In the data rows, 128 means zero.
Here are some numbered points:
[90, 113, 116, 165, 169, 104, 150, 158, 162, 145, 137, 129, 126, 132, 101, 96, 86, 87, 74, 102, 104, 106, 120, 119, 129, 137, 159, 151, 151, 161, 160, 153] 0
[107, 94, 146, 158, 165, 99, 131, 112, 155, 122, 73, 101, 149, 134, 135, 106, 149, 119, 112, 191, 161, 148, 122, 147, 149, 85, 151, 143, 123, 110, 96, 93] 1
[98, 102, 98, 154, 162, 123, 148, 139, 148, 113, 108, 107, 83, 90, 91, 105, 93, 87, 100, 143, 117, 129, 141, 162, 135, 142, 154, 187, 140, 163, 150, 134] 2
[156, 151, 99, 100, 89, 146, 123, 117, 86, 88, 127, 111, 74, 107, 85, 121, 87, 123, 123, 102, 120, 136, 161, 142, 132, 184, 137, 128, 137, 149, 167, 150] 3
[184, 109, 147, 106, 97, 140, 94, 122, 176, 127, 90, 115, 148, 138, 138, 114, 143, 99, 105, 184, 146, 130, 105, 141, 118, 67, 139, 150, 116, 123, 104, 100] 4
[93, 106, 134, 165, 170, 94, 150, 98, 125, 103, 87, 114, 143, 160, 143, 126, 153, 144, 133, 186, 166, 155, 137, 132, 141, 102, 135, 108, 108, 100, 97, 84] 5
[78, 98, 127, 174, 178, 91, 147, 100, 138, 116, 107, 128, 143, 165, 142, 134, 152, 142, 124, 172, 153, 133, 121, 117, 106, 84, 123, 107, 94, 96, 105, 94] 6
[179, 148, 101, 85, 79, 147, 117, 145, 151, 137, 158, 175, 151, 164, 145, 146, 129, 131, 125, 143, 107, 106, 108, 106, 93, 97, 91, 103, 90, 119, 129, 106] 7
[199, 137, 90, 88, 61, 159, 90, 122, 123, 111, 136, 130, 101, 114, 114, 146, 104, 118, 107, 140, 109, 110, 127, 147, 87, 122, 109, 140, 95, 135, 146, 147] 8
[100, 120, 98, 162, 172, 111, 163, 142, 141, 108, 109, 111, 80, 102, 86, 101, 75, 96, 105, 126, 112, 139, 147, 152, 148, 157, 147, 165, 136, 153, 152, 131] 9
[98, 101, 137, 168, 175, 92, 139, 108, 153, 116, 83, 116, 150, 143, 136, 120, 150, 127, 117, 192, 153, 145, 121, 139, 134, 76, 132, 127, 109, 105, 99, 86] 10
[99, 145, 108, 155, 149, 112, 154, 138, 101, 113, 149, 123, 94, 134, 90, 115, 76, 127, 108, 66, 107, 122, 146, 112, 123, 180, 132, 99, 142, 141, 173, 165] 11
[84, 102, 84, 159, 170, 124, 150, 125, 126, 93, 94, 103, 96, 102, 98, 109, 99, 103, 102, 158, 145, 125, 162, 156, 136, 139, 171, 166, 124, 144, 132, 110] 12
[96, 112, 109, 163, 170, 107, 155, 160, 158, 127, 123, 119, 117, 126, 95, 90, 78, 86, 78, 118, 107, 115, 125, 134, 144, 146, 162, 150, 150, 160, 162, 146] 13
[86, 113, 90, 170, 175, 110, 147, 116, 110, 85, 96, 97, 93, 106, 92, 106, 95, 111, 111, 157, 143, 138, 155, 167, 138, 151, 160, 147, 132, 140, 142, 117] 14
[91, 109, 99, 172, 176, 114, 163, 99, 99, 74, 91, 100, 105, 138, 115, 129, 114, 139, 132, 164, 156, 156, 165, 151, 141, 142, 143, 122, 107, 122, 121, 94] 15
[89, 114, 91, 156, 161, 115, 148, 158, 156, 136, 134, 135, 106, 101, 96, 102, 83, 85, 83, 116, 104, 105, 131, 139, 127, 143, 154, 173, 143, 161, 163, 147] 16
[181, 108, 151, 112, 102, 134, 94, 122, 174, 132, 89, 112, 155, 142, 139, 115, 147, 114, 102, 191, 150, 137, 110, 151, 131, 73, 144, 151, 115, 116, 101, 100] 17
[185, 147, 100, 71, 55, 144, 97, 122, 119, 121, 131, 150, 139, 137, 136, 141, 122, 122, 106, 133, 110, 92, 114, 96, 89, 97, 108, 109, 105, 121, 150, 149] 18
[113, 142, 115, 152, 139, 115, 155, 136, 96, 126, 168, 136, 125, 164, 125, 144, 97, 148, 122, 67, 101, 117, 129, 84, 99, 153, 97, 62, 113, 123, 154, 160] 19
[187, 116, 159, 105, 91, 126, 88, 101, 150, 112, 77, 103, 134, 139, 125, 111, 145, 117, 113, 193, 155, 154, 117, 152, 143, 90, 140, 137, 125, 120, 105, 101] 20
[93, 126, 100, 165, 165, 109, 156, 135, 107, 102, 116, 104, 88, 114, 84, 99, 71, 108, 103, 103, 119, 129, 154, 135, 140, 174, 156, 129, 144, 148, 164, 146] 21
[165, 155, 131, 108, 88, 131, 115, 154, 137, 133, 154, 136, 110, 136, 95, 110, 83, 107, 87, 75, 95, 103, 117, 104, 108, 150, 126, 115, 144, 145, 178, 174] 22
New points follow, each followed by the numbers of its three nearest points above, nearest first.
[179, 138, 147, 110, 92, 124, 99, 127, 141, 143, 148, 146, 175, 179, 159, 157, 152, 157, 134, 151, 143, 145, 126, 124, 116, 106, 104, 75, 97, 91, 102, 102] 7 17 18
[183, 142, 129, 103, 88, 134, 107, 150, 156, 158, 155, 150, 168, 167, 140, 130, 113, 129, 101, 107, 103, 103, 99, 89, 95, 91, 104, 87, 102, 112, 128, 131] 7 18 22
[178, 167, 128, 115, 85, 132, 116, 102, 76, 99, 144, 125, 110, 148, 119, 154, 110, 164, 141, 99, 122, 141, 139, 123, 103, 154, 89, 72, 99, 99, 141, 146] 19 3 18
[154, 159, 113, 108, 94, 140, 135, 139, 107, 123, 171, 158, 120, 170, 132, 163, 117, 156, 142, 93, 111, 122, 135, 90, 92, 145, 84, 66, 93, 105, 138, 131] 19 7 18
[181, 127, 111, 90, 75, 140, 104, 97, 111, 96, 94, 104, 109, 117, 129, 139, 133, 140, 133, 187, 158, 155, 169, 158, 139, 128, 145, 147, 110, 113, 112, 95] 20 17 4
[196, 130, 132, 94, 77, 148, 97, 118, 148, 129, 139, 142, 145, 165, 147, 159, 142, 130, 125, 146, 123, 123, 113, 113, 84, 86, 92, 102, 85, 107, 108, 117] 7 18 8
[185, 133, 127, 107, 89, 145, 118, 128, 141, 129, 145, 155, 158, 182, 162, 167, 146, 152, 143, 159, 134, 138, 125, 121, 110, 104, 100, 95, 80, 104, 102, 91] 7 18 17
[81, 109, 98, 174, 178, 98, 158, 99, 104, 102, 119, 130, 123, 155, 139, 161, 142, 157, 139, 165, 145, 147, 146, 135, 106, 118, 103, 97, 85, 100, 113, 105] 6 5 15
[72, 111, 86, 171, 183, 103, 162, 100, 117, 94, 111, 142, 131, 149, 134, 142, 135, 141, 129, 178, 146, 127, 139, 130, 111, 104, 117, 117, 83, 116, 118, 89] 6 5 15
[165, 153, 111, 106, 90, 144, 122, 126, 98, 95, 124, 107, 79, 111, 82, 108, 77, 119, 107, 98, 117, 131, 154, 140, 132, 177, 145, 134, 142, 151, 173, 155] 3 22 11
[191, 129, 124, 96, 81, 152, 104, 128, 155, 128, 129, 146, 161, 168, 155, 153, 144, 125, 120, 167, 133, 119, 111, 121, 95, 83, 108, 112, 87, 112, 102, 95] 7 4 18
